Here are some points:
c(0.07, -0.40, 1.15, -0.88, 0.57, 0.12, -0.74, 0.58, -0.68, -0.51,
  1.49, -0.19, -0.13, -1.00, 0.81, -0.27)
c(2.71, -1.13, 0.99, -1.58, -0.58, -0.11, 0.58, 1.76, -0.61, -0.55,
  0.64, -0.25, -2.02, -1.12, -0.15, -0.42)
c(-0.29, -0.34, -0.29, -0.50, 0.12, -0.41, 0.74, -0.47, -0.41, -0.75,
  0.21, 0.93, 0.33, 1.46, -0.08, 0.37)
c(0.00, 0.17, -0.34, -0.03, -0.49, -1.24, 0.36, 0.53, -1.44, -0.32,
  0.19, 0.15, 0.02, -0.21, -0.34, -0.80)
c(0.48, 0.62, 1.06, -0.19, -0.28, -0.04, 1.30, -1.23, 0.57, 0.31,
  -3.83, -0.58, 0.39, -0.48, 0.22, -2.31)
c(0.63, -0.94, 0.36, -0.02, -0.32, 0.61, 1.75, 1.42, 2.51, -0.20,
  -0.41, 0.58, 0.27, 0.21, -0.89, 2.38)
c(-0.63, -0.89, -0.40, 1.10, 0.02, -0.70, 0.65, 0.19, -2.16, -1.15,
  0.03, -1.39, -0.58, -0.02, 0.16, 0.69)
c(-0.47, 0.23, -0.72, 0.80, 0.86, -2.99, -0.12, -0.83, -0.13, 0.54,
  -0.54, -0.18, -0.55, -0.71, 0.81, 0.34)
c(0.02, -0.41, 0.79, 0.27, 0.09, -1.23, 0.51, -0.81, -1.72, -0.82,
  -1.11, 0.60, 1.10, 0.42, -0.50, -0.13)
c(-1.32, 0.90, -1.45, -0.90, 0.82, 1.08, 0.22, -1.49, -0.57, -0.90,
  0.95, 1.31, 0.03, 1.13, 0.85, 0.38)
c(-0.32, 0.05, -2.04, 0.90, -0.67, -0.82, 0.44, 0.13, -2.70, 0.27,
  -0.52, 0.27, -0.54, 1.14, -0.15, 1.04)
c(1.58, -0.64, -1.18, 0.32, -0.62, 2.18, 1.25, 0.91, 0.80, -0.67,
  -1.66, 0.96, 0.61, 0.85, -1.66, 0.10)
c(0.30, -1.07, -0.24, 0.42, -1.51, 1.16, -0.06, -0.07, 0.76, 0.80,
  -0.60, 0.61, -0.04, -0.45, -0.94, 0.52)
c(-1.58, -1.18, -0.87, -1.47, 0.08, -0.34, 1.93, -2.59, 1.05, 0.26,
  1.45, -0.35, -0.08, -1.12, -0.83, -1.71)
c(-0.67, 1.29, -0.06, 0.40, 0.12, -1.86, -1.30, -1.82, -1.65, 0.00,
  -0.74, -0.46, -1.02, -1.23, -0.17, -2.29)
c(-0.19, 1.82, -0.91, -0.99, 1.36, 0.80, 2.10, 2.36, -1.07, 0.80,
  0.37, -0.90, -0.01, 1.39, 0.27, 0.47)
c(1.03, -0.23, -1.02, 0.98, -0.78, 0.64, -1.60, 0.38, 1.51, 0.09,
  0.42, -0.49, -1.60, -1.55, -0.78, -2.02)
c(-0.70, 0.38, -0.37, 0.49, -0.07, 0.06, -1.58, 0.83, -1.31, 0.76,
  1.09, -0.05, -0.28, 0.40, -0.33, -0.15)
c(-0.29, 1.21, 1.21, 1.47, -0.43, 1.48, -0.16, -0.57, -0.52, -0.44,
  -0.71, 0.97, -1.81, -0.30, 0.22, -1.16)
c(1.43, 1.00, 0.64, 0.38, -0.89, 0.34, 0.57, 0.68, -0.45, 0.26,
  -1.39, 0.89, 0.61, 2.17, -0.13, 1.18)
c(1.05, -0.51, 0.20, -0.44, 0.08, -0.79, -0.81, 1.19, 0.34, 0.46,
  -1.14, -0.92, -0.59, 0.00, -0.22, -0.87)
24 more points follow, each with its number after it:
c(0.31, -0.95, 0.32, -0.67, -0.46, 0.02, -0.88, -1.02, -1.40, -0.36,
  0.09, -1.09, 0.74, -1.03, 0.43, -0.23) 0
c(0.35, -0.89, 0.91, -0.16, -0.74, 0.05, 0.19, 0.32, 0.87, -0.65,
  -1.38, 0.23, 3.75, -0.07, 1.13, -0.49) 1
c(-1.21, 0.23, 1.01, -0.11, 0.69, -0.22, -0.41, -0.04, -0.23, 0.40,
  2.49, 0.55, -0.01, 0.01, -1.24, 0.27) 2
c(0.77, -1.12, -1.03, -0.18, 1.00, -0.64, 0.15, 1.72, 0.17, 0.73,
  -1.44, -0.53, 0.03, -0.14, -0.44, -1.27) 3
c(2.81, -0.98, 0.34, -1.50, 1.02, 0.60, 0.46, 0.98, 0.95, -0.95,
  -1.03, -0.86, -0.36, -2.25, 0.75, -1.88) 4
c(1.55, -1.06, -0.56, -0.44, 0.76, 0.70, 0.79, 2.36, 1.34, 0.74,
  -1.74, 0.38, 1.70, 0.18, -0.44, 1.17) 5
c(-0.36, -0.17, -0.88, 0.55, -0.53, -0.19, -0.11, -0.24, 0.17, -0.17,
  -0.57, 0.13, 0.90, 0.23, -0.14, -0.09) 6
c(0.38, -0.55, -0.66, 0.19, -0.89, -0.53, -0.68, -0.02, 0.75, -0.22,
  0.68, -0.69, -0.31, -0.46, -0.26, 0.80) 7
c(1.25, -0.84, 0.48, -0.49, -0.34, 0.33, -0.97, -0.42, 0.04, -0.63,
  -0.68, -0.03, -1.07, -0.92, 0.50, -0.15) 8
c(0.79, -0.04, -0.14, 0.11, -0.35, 0.31, 0.42, 0.83, 1.36, 0.90,
  0.73, 0.24, -0.40, -0.56, -0.37, 1.83) 9
c(2.14, 1.08, -0.24, -0.31, -1.69, -0.42, -0.33, -1.46, -1.92, -1.88,
  -0.95, 1.32, 0.22, 0.89, -0.25, -0.64) 10
c(0.34, 0.50, -0.43, 1.26, 1.43, 0.32, 0.38, -1.10, 1.71, 1.18,
  -1.61, -0.77, 0.29, 2.32, 0.93, -1.30) 11
c(0.93, -0.12, -0.65, -0.06, 0.98, -4.00, 0.29, 0.00, -1.31, -0.35,
  1.08, -0.67, 0.42, -0.31, -0.92, 1.71) 12
c(-0.68, -0.54, -0.05, -1.92, 0.25, 1.07, -1.19, -0.76, -0.02, -0.91,
  0.74, -1.43, 0.67, -1.19, -0.73, -0.02) 13
c(-2.73, 0.08, -0.52, -0.35, 0.41, 0.32, 0.48, -0.60, 0.55, 0.17,
  1.51, -0.21, -0.59, -0.92, 0.30, -0.08) 14
c(-0.50, 0.27, 0.65, 0.44, 0.62, -0.72, -0.90, 0.43, -0.20, 1.26,
  0.54, -0.10, -1.07, -0.59, -0.80, -0.83) 15
c(1.74, -0.92, 0.03, 0.54, -0.46, -1.08, 1.39, 0.30, 2.12, 0.97,
  -1.26, 0.27, -0.38, 1.31, -1.29, 1.44) 16
c(-0.81, -0.03, -0.05, -0.76, 0.62, -0.76, -1.07, 0.79, 0.12, 1.22,
  0.80, -0.68, 0.22, -1.14, -0.11, -0.87) 17
c(-1.13, 1.29, 0.11, 0.23, -0.17, -0.08, 0.43, -0.61, -0.24, 0.92,
  0.60, -0.45, -0.22, -1.20, -0.26, -0.92) 18
c(-0.56, 2.48, 0.30, 0.13, 0.03, 3.03, -0.32, -0.77, -0.28, -0.33,
  -0.38, 1.29, 0.38, 0.10, 1.93, 0.00) 19
c(0.34, 2.05, -0.64, 0.27, 0.92, -3.22, 0.88, -1.11, -0.50, 0.49,
  1.16, -0.02, -0.52, 1.11, 1.46, 2.14) 20
c(-1.12, -0.42, -0.49, 0.01, 0.36, 1.91, 1.36, -1.67, -0.14, -1.00,
  -0.74, -0.09, 0.48, 1.09, -0.79, 1.48) 21
c(0.58, 0.25, -0.99, -0.05, 1.45, 1.20, -1.38, 2.47, 0.57, 1.21,
  0.09, -1.31, -1.44, 0.53, 0.26, -1.08) 22
c(0.25, -0.70, -1.66, 0.30, 0.61, -1.69, 0.08, -0.18, -0.18, -0.63,
  2.29, -0.25, -0.13, 0.25, 0.52, -0.09) 23
Which three of these numbered points are nearest to each point below by angle, seen from the average point of the first points? Their numbers follow each, nearest first.
c(-0.01, 0.22, -0.80, -0.68, 1.50, 1.69, -0.94, 1.51, -0.31, 1.25,
  0.22, -0.94, -0.95, 0.23, 2.02, -1.06) > 22 17 19
c(-1.65, -1.04, 0.43, 0.60, 0.36, 2.59, -0.40, -0.73, 0.36, -0.28,
  -0.61, 0.07, -0.86, 0.32, -0.61, 0.95) > 21 14 19
c(0.05, 0.54, -0.23, 0.53, -0.11, -0.91, -0.30, 0.84, -0.91, 0.30,
  -0.72, -1.46, -0.17, -0.94, -0.02, -0.36) > 17 15 3
c(-1.35, -0.58, 0.22, -0.68, 0.35, 0.19, -0.81, -1.16, -0.20, -1.03,
  0.70, -1.80, 1.18, -0.39, -0.89, -0.38) > 13 0 14
c(0.49, 0.31, -1.58, 1.00, 0.42, 0.26, -0.68, 1.21, 0.82, 1.12,
  1.78, 0.33, 0.03, -0.80, -0.66, 1.34) > 9 7 2
c(0.53, -0.19, 0.11, -1.03, 0.26, -0.56, 0.23, 0.17, 0.22, -0.09,
  0.99, 0.06, -0.49, -0.20, 0.99, 2.38) > 9 20 7
c(-0.67, -0.92, 0.62, 0.75, -0.96, -0.01, -1.87, 1.85, 0.76, 0.16,
  2.06, -0.06, -0.01, -2.34, -0.48, -2.46) > 17 15 2
c(0.50, 1.15, -0.50, -0.56, 0.41, -0.10, -0.67, 0.89, -0.12, 0.39,
  0.76, -1.18, -0.94, 0.05, 0.69, -0.12) > 22 17 15
c(-0.12, 0.00, 1.32, 1.06, -0.92, -0.08, -0.52, 0.69, -1.14, 0.49,
  0.71, 0.66, -2.07, -1.38, 0.76, -0.15) > 15 8 18
c(0.63, 0.34, -0.38, 0.98, 1.88, -1.44, 1.11, -0.55, 1.45, 0.78,
  -0.99, -0.37, 0.23, 0.45, 0.20, -0.59) > 11 16 3
c(-0.55, 0.96, -0.39, -0.41, -0.28, -0.99, -0.39, -0.12, 0.24, 1.42,
  0.82, 0.36, 0.15, 2.21, 0.74, 0.67) > 20 2 11
c(-0.85, 0.07, 1.40, 0.57, 0.36, 0.42, -0.19, -0.82, 0.10, -0.34,
  -0.68, 0.41, -0.40, -1.27, -0.60, -2.25) > 18 15 14
c(1.26, 0.46, -0.08, 0.36, 1.04, 0.39, -0.15, 2.18, 1.19, -0.08,
  -0.56, 0.55, 1.36, 1.12, 0.48, 0.74) > 5 1 9
c(1.20, 0.15, 0.82, -0.38, -0.76, -1.34, 0.88, -0.50, -2.11, -0.31,
  -0.37, 0.57, 0.62, 0.26, 1.27, 0.08) > 10 20 0
c(2.10, 0.89, 0.03, 0.69, 0.39, -0.09, -0.93, 0.41, 0.88, 0.41,
  -0.94, 0.34, -1.62, 0.20, 0.86, -1.40) > 22 8 11
c(0.40, -0.57, 1.21, -1.81, -0.86, 0.77, 2.31, -1.83, -0.18, -2.01,
  -1.06, 1.42, -0.42, 1.16, -0.50, -0.78) > 10 21 1
c(0.55, 0.91, -2.18, 0.19, 1.00, -1.36, 1.02, -0.72, 1.71, 1.81,
  -1.34, 0.13, 0.56, 1.03, 2.07, -0.03) > 11 20 16
c(0.21, -1.23, -0.28, -0.85, -0.40, -0.07, -1.75, -0.86, -1.10, -1.24,
  -0.56, -0.59, 0.60, -0.45, 0.05, -1.56) > 0 13 8
c(0.43, 1.68, 0.36, -0.91, -1.00, -1.91, -0.66, -2.15, -0.82, 0.58,
  -0.25, -0.18, -0.62, 1.28, 1.26, 0.95) > 20 10 12
c(3.10, -0.57, 1.20, -1.78, -0.21, 0.87, 0.92, 2.09, 0.88, -0.77,
  -0.77, -0.93, -0.84, -0.73, 0.79, -0.55) > 4 8 5
c(0.80, -0.54, 0.19, -0.38, 0.73, -0.26, 0.65, 0.33, -0.19, 0.76,
  -0.43, 0.05, 1.33, 0.47, 1.24, 1.93) > 5 1 9
c(-1.92, -0.46, -0.75, 0.83, 1.32, 0.84, 1.01, -0.64, 0.59, -0.31,
  1.36, 0.63, -0.10, -1.46, -0.51, -1.61) > 14 18 2
c(0.09, 0.49, -0.31, 0.82, 1.10, -1.51, 0.20, 0.16, 0.16, 0.15,
  0.66, -0.43, 0.34, 0.81, 1.05, 2.35) > 20 12 23
c(-2.10, -0.80, 0.60, 0.69, -0.23, 1.30, -2.60, 0.23, 0.01, -0.38,
  1.12, -0.43, 0.06, -1.58, -0.46, -1.97) > 17 13 15
c(-0.37, 0.55, -0.96, -0.73, -0.04, 1.77, 0.66, -1.62, 0.77, 0.34,
  -0.41, 1.00, 1.41, 0.19, 2.43, -0.42) > 19 1 11
c(-0.55, -0.70, 2.35, -0.30, 0.11, -0.94, -1.11, -1.22, -0.46, -0.51,
  0.93, -0.88, -0.43, -1.72, 0.02, -1.99) > 0 15 17
c(0.98, 0.49, -0.14, 0.05, -0.69, 0.04, 0.63, -0.74, 2.08, 1.01,
  -1.18, 0.35, 0.07, -0.48, 2.32, 1.20) > 9 16 11
c(-2.91, -0.82, -0.34, -0.85, -2.16, 2.85, -1.64, 0.32, 0.52, 0.20,
  1.86, 0.03, 0.81, -2.02, -0.37, -1.03) > 13 14 17
c(1.83, -0.06, 0.92, -0.41, -1.02, 1.02, -0.16, 0.34, 0.44, -0.53,
  -0.76, -0.10, -1.48, -0.12, -0.06, -0.23) > 8 4 9
c(-0.53, -0.29, -0.11, 1.92, -0.63, -0.93, 0.50, 0.56, -0.88, -0.04,
  -1.29, 0.49, 0.01, 0.09, -0.06, -0.74) > 6 3 1
c(-0.41, -0.23, 0.58, -1.59, 0.71, -0.72, 1.03, -0.31, -0.59, -0.06,
  0.55, -0.46, -1.95, -0.59, 1.45, 2.33) > 20 14 9
c(0.01, 0.70, -0.29, 0.34, 0.36, 2.69, 0.34, 0.76, 0.26, -0.71,
  -2.02, -0.32, -1.23, 2.54, -1.80, 0.31) > 21 11 22
c(0.50, -0.82, 0.45, -1.22, -1.34, 0.82, -1.56, -0.79, 0.14, -0.20,
  0.46, -1.30, -0.34, 0.02, 0.06, -1.24) > 13 0 8
c(-0.53, -1.46, 0.12, 0.80, 0.08, 1.01, -0.79, -0.42, 0.38, 0.95,
  -0.30, -0.58, 0.38, -0.68, -1.84, -0.95) > 13 15 17
